One turn moves every row onto another: examples first, then more rows asked
Z382: .07; .10; -.05; .09; -.03; -.27; .12; -.22; -.24; .06; .17; .20; .01; .06; -.20; .20; -.09; -.05; -.01; -.03; .06; -.07; -.18; -.07; -.12; -.02; .09; .15; -.12; .10; .12; .00; .24; -.06; .16; .12; -.01; -.02; -.06; -.11; -.16; -.25; -.11; -.07; .05; -.10; .01; -.02; -.24; .36
Z205: .05; .17; .01; -.04; -.04; .00; -.04; -.29; -.02; .09; .00; -.21; .08; -.03; -.01; -.08; .07; -.11; -.26; -.02; .26; -.10; .14; .09; .06; -.15; .01; .11; .03; .05; -.15; .04; .04; -.28; -.17; -.04; .10; .11; .18; .01; -.14; -.16; .15; .10; -.10; -.02; .22; -.06; -.18; .18
Z997: .09; -.24; .02; -.17; .11; .10; .14; -.05; -.01; .09; .22; .05; -.09; .10; .12; .13; .06; -.17; .01; .14; -.02; -.17; .06; -.07; -.05; .02; -.27; .02; -.04; .09; -.33; .03; -.05; -.10; .01; -.01; -.08; .15; .08; .12; -.06; -.01; .15; .01; -.06; .44; .13; .01; .01; .08
Z626: .06; .05; .03; .16; -.07; .00; -.11; -.18; -.05; .21; .08; .27; -.16; .12; -.14; .32; -.02; -.12; .09; .09; -.03; .06; -.22; -.04; -.28; .04; -.22; .00; .00; .19; .00; .19; .11; .07; .14; -.03; -.15; -.03; -.01; -.07; -.12; .00; -.11; -.02; .03; -.09; -.14; .03; -.29; .21
Z549: .04; .17; -.05; .02; -.11; -.01; -.03; -.25; -.05; .02; .03; -.19; .12; -.09; -.01; -.06; .06; -.14; -.21; .04; .22; -.08; .14; .14; .18; -.14; .07; .15; .09; .08; -.25; .00; .07; -.24; -.09; -.01; .10; .07; .13; .01; -.08; -.21; .10; .06; -.05; -.03; .23; -.11; -.21; .19
Z142: .01; .00; .11; .02; .00; .18; -.06; -.18; .11; .10; .01; .27; .12; .11; .01; -.03; -.11; .01; .16; -.03; -.06; -.20; -.04; .06; -.11; .07; -.02; .11; -.07; -.01; -.15; -.09; .17; -.04; -.24; -.17; .00; -.24; -.01; -.09; .02; -.15; .19; .05; -.24; .16; .02; -.09; .10; .04
Z513: -.02; .01; -.06; .03; .06; .01; -.04; -.21; .13; -.03; -.03; .01; -.02; .00; -.12; .21; .14; .15; -.03; .11; .10; -.27; -.02; .34; .10; -.28; .05; .01; -.12; -.01; .00; -.05; -.06; -.06; .00; -.15; .20; -.08; .23; -.14; .03; -.06; .10; .08; -.03; .24; .16; .12; .07; .09
Z728: .05; -.20; .06; -.17; .17; .07; .21; .01; -.03; .08; .21; .00; -.10; .09; .15; .06; .08; -.21; -.01; .13; -.04; -.20; .06; -.05; -.07; .03; -.18; .07; -.01; .04; -.29; .00; -.01; -.08; -.05; -.10; -.03; .16; .07; .01; -.04; -.07; .14; .11; -.13; .42; .14; .03; .00; .01
Z922: .05; .04; .02; .01; -.18; -.05; -.01; -.05; -.27; .08; .06; -.03; -.14; .07; -.02; .39; .05; .07; .11; .06; -.21; -.03; .03; -.05; .02; -.08; .11; -.14; .22; .21; .01; .20; .06; .08; .13; .00; -.02; .03; -.01; -.20; -.06; -.11; -.09; -.06; .17; -.16; -.10; .01; -.19; .20
Z956: .11; .05; -.03; -.01; -.19; -.08; -.02; -.04; -.28; .12; .11; -.03; -.12; .07; -.03; .42; -.01; .02; .10; .10; -.23; -.06; -.06; -.08; .07; -.17; .08; -.19; .16; .16; .02; .22; .08; -.02; .10; .03; -.03; .05; -.02; -.15; -.10; -.10; -.09; -.03; .14; -.18; -.11; .00; -.19; .21
Z859: -.11; -.05; -.05; -.20; -.02; .08; -.04; -.13; .13; .25; .09; -.23; .08; .04; .15; .01; .13; -.06; -.03; .20; -.03; -.04; .06; -.22; .03; -.09; -.03; .00; -.17; -.10; -.09; .00; .07; -.13; -.11; -.14; -.04; .20; .18; -.24; -.13; .11; .05; -.18; -.03; .03; .06; .12; -.13; .03
Z261: .01; -.17; .05; -.19; .07; .13; .20; .02; -.03; .05; .21; .07; -.07; .13; .10; .07; .03; -.18; .03; .14; -.04; -.21; .04; -.07; -.08; .02; -.24; .09; -.02; .06; -.37; .00; -.05; -.06; -.02; -.03; -.07; .12; .13; .09; -.07; -.05; .10; .02; -.13; .41; .13; .12; .08; .11
Z75: .07; .16; .02; -.06; -.13; -.03; -.08; -.21; -.04; .03; -.07; -.19; .13; -.09; -.01; -.10; .05; -.18; -.20; .02; .20; -.05; .11; .13; .14; -.13; .04; .09; .03; .05; -.17; -.01; -.01; -.22; -.07; -.03; .10; .10; .20; .07; -.21; -.21; .11; .06; -.07; -.01; .22; -.08; -.19; .20
Z752: -.09; -.05; -.13; -.16; -.06; .15; -.13; -.14; .06; .29; .11; -.20; .09; .01; .20; .02; .08; -.10; .00; .30; .04; -.05; .03; -.20; .08; -.09; -.02; .00; -.14; -.02; -.04; -.04; .08; -.09; -.09; -.13; -.06; .15; .23; -.15; -.12; .11; .06; -.23; .00; .02; .00; .08; -.21; .09
Z991: .07; -.01; .11; .09; .04; -.02; .06; -.13; -.17; -.02; .07; -.03; -.20; -.03; -.17; .38; -.06; .10; .21; -.10; -.13; -.32; -.20; -.01; -.09; .07; .01; .00; -.06; .10; -.07; .28; .10; -.09; .25; .27; -.08; .02; .15; -.03; .03; -.01; .01; .02; .10; -.05; -.04; -.09; -.05; .23
Z62: -.16; -.02; -.03; -.23; -.10; .14; -.09; -.10; .08; .21; .08; -.19; .15; .04; .16; -.03; .11; -.12; .03; .24; -.03; -.05; .04; -.20; .03; -.06; -.07; -.07; -.14; .00; -.07; -.04; .08; -.09; -.07; -.12; -.05; .20; .29; -.15; -.15; .09; .03; -.22; -.04; .02; -.01; .10; -.12; .09
Z28: .04; .11; -.03; .04; -.03; -.24; .13; -.19; -.21; .08; .12; .23; -.04; .05; -.14; .18; -.06; -.11; -.08; -.14; .01; -.08; -.14; -.08; -.17; .05; .14; .17; -.08; .13; .12; -.01; .20; -.03; .20; .12; .02; -.04; -.06; -.17; -.14; -.21; -.10; -.06; .09; -.05; -.01; -.04; -.22; .37
Z299: .00; .02; .10; .14; .05; -.05; .00; -.14; -.23; -.02; .14; -.05; -.18; .01; -.18; .37; -.03; .14; .23; -.03; -.15; -.30; -.22; .06; -.03; .04; -.03; .01; -.06; .13; -.05; .28; .19; -.03; .21; .28; -.06; .02; .10; .05; -.01; -.07; .01; .01; .10; -.04; .00; -.07; -.03; .17
Z526: -.09; .04; -.03; .12; .03; -.19; .11; -.07; -.23; .09; .06; .04; -.16; -.14; .17; .29; -.05; -.08; .21; .01; .04; -.12; -.04; -.02; -.08; .17; .03; .04; .13; .12; -.01; .14; .29; -.08; .18; .14; -.11; .03; .08; .15; -.09; -.01; -.14; -.05; .04; .12; .05; .06; -.32; .38
Z548: .05; .09; .01; .18; -.06; .01; -.13; -.15; -.12; .16; .12; .30; -.19; .16; -.12; .29; .02; -.13; .11; .03; -.10; .03; -.26; -.03; -.17; .02; -.22; -.02; -.02; .19; -.01; .15; .15; .09; .08; -.02; -.15; -.04; -.07; -.08; -.13; -.02; -.14; -.08; .04; -.05; -.09; .07; -.30; .16
Z778: -.05; .09; -.07; .07; .02; -.18; .07; -.08; -.24; .03; .13; .06; -.17; -.09; .19; .31; -.05; -.16; .20; -.05; .01; -.13; -.09; -.09; -.03; .13; .02; -.03; .10; .10; -.02; .13; .33; -.15; .16; .18; -.13; .05; .03; .13; -.08; -.06; -.14; -.09; .01; .16; .02; .06; -.29; .32
Z815: .02; .07; -.04; .07; -.02; .05; .01; -.14; .12; -.06; -.02; .02; .04; .06; -.14; .22; .11; .16; -.09; .13; .01; -.25; -.02; .28; .12; -.27; .07; -.01; -.16; .04; -.01; -.09; .04; .00; .06; -.08; .22; -.12; .17; -.19; .06; -.06; .09; .06; .05; .27; .14; .08; .10; .10
Z112: .01; -.06; .09; .03; .05; .08; -.04; -.20; .15; .10; -.01; .27; .05; .10; .00; -.04; -.05; .02; .11; .00; -.10; -.20; .01; .09; -.11; .05; -.01; .09; -.05; .03; -.10; -.07; .22; -.08; -.29; -.25; -.04; -.15; .06; -.14; .09; -.12; .19; .01; -.26; .18; .06; -.11; .00; -.02
Z551: .02; .06; .01; .03; -.05; .04; -.08; -.15; .14; -.10; -.05; .01; .03; -.01; -.11; .22; .07; .14; .01; .14; .08; -.21; -.01; .28; .11; -.27; .11; .00; -.17; -.05; .01; -.11; -.06; .00; .04; -.05; .21; -.09; .18; -.14; .02; -.11; .16; .08; .03; .25; .15; .14; .08; .13
Z505: .08; -.04; .08; .03; .04; .15; .00; -.20; .11; .09; .00; .25; .14; .11; -.03; -.04; -.10; .02; .14; -.11; -.05; -.21; -.08; .03; -.10; .09; -.07; .07; -.09; .04; -.13; -.12; .23; -.10; -.23; -.19; -.02; -.20; .01; -.11; .03; -.07; .15; -.03; -.20; .20; .06; -.18; .04; -.02

Z549 -> Z815
Z859 -> Z205
And these:
Z28 -> Z991
Z62 -> Z75
Z956 -> Z382

